Which row each row swaps with, under one turn or mirror:
The rows were stretched afterwards, more along some directions than others.
Q_973: [-15   1   6  36  25   5   7 -34  -8  26   4 -34 -20 -28  20  31  29 -14
 -11  20  27 -27   0]
Q_234: [-10   1  -1   1  33  -5   1 -10   0  15   6 -16  -3 -13  22   7   5  -1
 -11   6  20   4 -14]
Q_351: [ -1  34  -5   5  18  -7   3  -4   5 -13   4 -20  -2 -10  18 -19  -5 -10
   7   7 -14 -24 -12]
Q_37: [-14  16   5  15  -2 -17 -13 -10  -2   3  -2  -9 -18  -3  18   1 -21  -6
  -6   8  15 -19  -2]
Q_413: [-25   0   7  36  15   4  13 -27 -13  18   8 -33 -22 -28  21  30  25 -18
  -6  21  28 -32   6]
Q_241: [ -2  -9  -4  -5  -2   6   9  -9  10   8   2 -22   1 -20  -3   6  17   0
   4 -19 -13   7  14]
Q_301: [-15   9   7   7  -1 -14  -4  -5  -8 -10   3  -7 -21  -9   4   1 -22  -8
  11   5  13 -15   5]
Q_155: [ -6  14   1  -2  15  -7  13 -25  -3  29   4 -25   7 -15   3  -8  10 -10
   3   1  17  -1  -1]
Q_407: [  0  13   4  23   6  -2 -15 -15 -13   4 -11 -12 -25  -7   0 -10   4 -20
  -6  22  30 -27 -15]
Q_394: [-18 -24  11  33  18   1 -19  -7   1  44  19 -24 -33 -22  17  53  26  13
 -15  16  19 -29   2]
Q_641: [ -1   0   8  18  12  12  10  -4  21  10 -17  -2   0 -14   5   8   7 -11
  -4   3  15 -16  -7]
Q_616: [-13  20   6  16   5 -19   5  -7   4  11   0 -18   3 -24  23  10   9 -24
   4  12   4 -32 -17]
Q_687: [ -2   7  -5  18  17  -9 -20 -13   7  33   5 -29 -11   1  16  19  12  12
 -23  24  22 -24  -4]
Q_823: [ -6   0  -4  10  13   1 -10   0   8  31  14 -29  -8   4  16  20   7  19
 -20  20  21 -17  -9]
Q_349: [-17   3   4  36  24  10   9 -30  -4  24  12 -39 -15 -22  22  29  25 -14
  -2  28  21 -24  -2]
Q_726: [  0  15   1  -4  20  -3   9 -19  -7  14  15 -30   9 -17   1  -5   9  -1
  17   8   7   3 -14]
Q_627: [  1 -13  -3  34  18 -15 -20 -23  -8  28  14 -18 -25 -17   7  39  18   0
  -6  15  13 -14   6]
Q_965: [ 13  19  11  19  11  -9 -20 -21  -4   2 -17 -11 -18   1  -5  -8   5 -17
  -7  17  31 -25 -11]
Q_146: [-12  -4   5  36  18   8  12 -28 -11  21  13 -30 -16 -30  23  34  26 -14
  -5  21  27 -24   6]
Q_125: [-17   4   5   0 -11 -19 -10  -5 -10  -4  -2 -12 -14 -12  13   1 -20  -5
   4   1  10 -11  -1]
Q_718: [  8   8  12  13   7   4 -25 -11   0  10 -11  -9 -18   1   2  -7  10  -7
  -4  23  21 -16 -19]
Q_935: [ -7  28  -2   5  18   0  -1   1   6  -8   5 -23  -5 -12  18 -17  -1  -8
  13   7 -18 -24 -18]
Q_637: [-23  10  12  20   5  -9   2  -3   7  23  -8 -22   1 -25  26  16   9 -24
  -6  -1  12 -38 -16]
Q_748: [  3  -4   3  -5  -8   0  15 -22 -11 -16   1   6   5 -10 -16  -6  -3 -16
  14 -11  -1  16  -2]
Q_38: [-15 -21   5  23  13 -15 -19 -15 -10  31  12 -22 -32 -16  12  41  16   1
   0   6  12 -15  -2]
Q_478: [  8  10   9  13  14   1 -13 -10  -4   5 -14 -21 -16  -7   5  -3  20   2
  -4  24  22 -15 -13]
Q_9: [ -5   1   2   1  29  -5  -5  -1   3   9  21 -12  -4 -13  20  17   0  12
  -8  13   9  -2 -14]
Q_774: [ -8  -2  -2   0  32  -1   0  -7   2  16  16 -17  -5 -14  19  15  -1  11
  -8   5  13   4 -19]
Q_580: [-14  -3   9  34  22  14  15 -22  -6  19   7 -31 -14 -26  17  34  26 -15
  -9  19  30 -21   3]
Q_865: [-26   9  10  21  12 -12   3  -7   8  26   0 -26  -4 -26  21  21  10 -21
   7  14   7 -40 -23]
Q_574: [ -4   4  -9   5   3  -7  -9  -9  -1  24   7 -27  -7   4  10  13  11  14
 -16  14  18 -10   5]
Q_147: [ -5  23   3   1  21  -9   5 -23  -3  27   1 -29   8 -11   6  -5  12  -8
  -3   2  22  -2  -8]
Q_912: [ -3  -5   4 -16 -19  -6  17  -4 -10 -23  -6  12   9  -3 -14 -13  -5 -13
  17 -26  -5  18  -2]
Q_665: [  6  19  12  15   5  -1 -17 -20  -7   9 -14 -22 -17  -7  11 -10  16 -10
 -11  25  24 -22 -13]
Q_102: [ -4   7  -7  14  11   1 -13 -12   7  35   7 -32 -10   1  20  21   9  11
 -31  14  21 -22  -3]
Q_817: [ -8 -22  -4  25   0  -3 -13 -14 -15  23  14 -18 -27 -21  -2  36  24   0
   5  10  13   1   6]
Q_848: [-22  15   2  21  12 -15   2   2   9  23  -5 -26  -3 -17  22  14  12 -18
   7  12   4 -35 -16]
Q_435: [ -5  -9  10  -1 -11   1  15 -16 -14 -15   0   8   2 -15 -14   0  -3 -15
  21 -11   3   6  -1]
Q_71: [-13 -22   4  30   8   0 -18 -16  -2  44  21 -25 -30 -20  12  48  24   9
  -4  17   6 -22   5]
Q_183: [ -1  -8  -3  -5  -2  11   2  -3  12   9   2 -23  -2 -21  -5   7  18   4
   6 -18 -15   7   8]
Q_525: [ -4 -11   1  -5  -2   9   8  -8  11   9  -1 -20  -1 -18 -10   5  16  -3
   7 -20 -15   4  10]
Q_303: [-11 -23   7  29   9   3 -24 -10  -2  35  14 -17 -37 -22  15  47  19   3
  -4  13   8 -20  -5]
Q_749: [  2   0  -5   7   6  -2 -10  -8   2  24  10 -24  -4  -1  17  13   9  11
 -21  17  22 -15  -3]
Q_948: [  6   6  -2  28  20   6   1  -6  25  10  -5   0  -4 -12   1  17   4 -12
  -5  12  14 -25 -10]
Q_994: [ -5  12   3   1  19   0  10 -20  -4  20   9 -31  -1 -19  -4  -1  17  -8
   0   2  21  -3  -6]
Q_720: [-16   9  10   3  -9 -19 -13  -3 -12  -4  -1  -6 -14  -7  17   1 -19   0
  -1   3  17 -12  -4]
Q_629: [ -4  -4   2  -7 -17  -6  16 -12  -8 -11  -1  13   7  -1 -18  -9  -7 -16
  18 -17  -2  11   4]
Q_740: [-25   3   7  -5  -6 -15  -4  -4 -13  -7   5 -11 -13 -12  16  -3 -23  -5
  12   7   6  -9  -5]
Q_958: [-17  14   7   4  -9 -20  -5  -9 -14 -12  -2  -9 -19 -10  13  -3 -19 -12
   4   6  17 -12   0]
Q_729: [ 12  14   7  21  13  -7 -15 -31  -9   5 -16 -18 -21  -8   1 -13   8 -15
 -15  18  34 -22 -14]
Q_862: [ -5  34  -2   5  16 -10  -6  -1   4  -9   3 -25  -9  -7  21 -15  -4  -5
   7   8 -14 -23 -14]
Q_728: [  0   8   9  27  19   8   3  -4  24   7 -13  -1   3 -12   6  12   3 -16
  -7  10  19 -24 -13]
Q_632: [-15 -20   1  31  15  -8 -18 -17  -5  37  22 -18 -31 -19  10  42  21  -4
   3  22  11 -20   2]
Q_375: [  0   8   5   0 -11  -1  19 -21 -15 -20   2   7   8 -11 -12 -14  -4 -20
  20 -14   0   8  -2]
Q_170: [  0   6   5  -2 -22   2  18 -14  -7 -18  -4  12  10  -9 -14  -8  -4 -15
  14 -20  -1  10   4]
Q_595: [ 11  20   3  14   1  -5 -15 -20  -5   7 -23 -13 -19  -3   3 -13  12 -17
 -13  15  28 -17 -11]

Q_632 pairs with Q_595
Q_740 pairs with Q_170
Q_718 pairs with Q_303

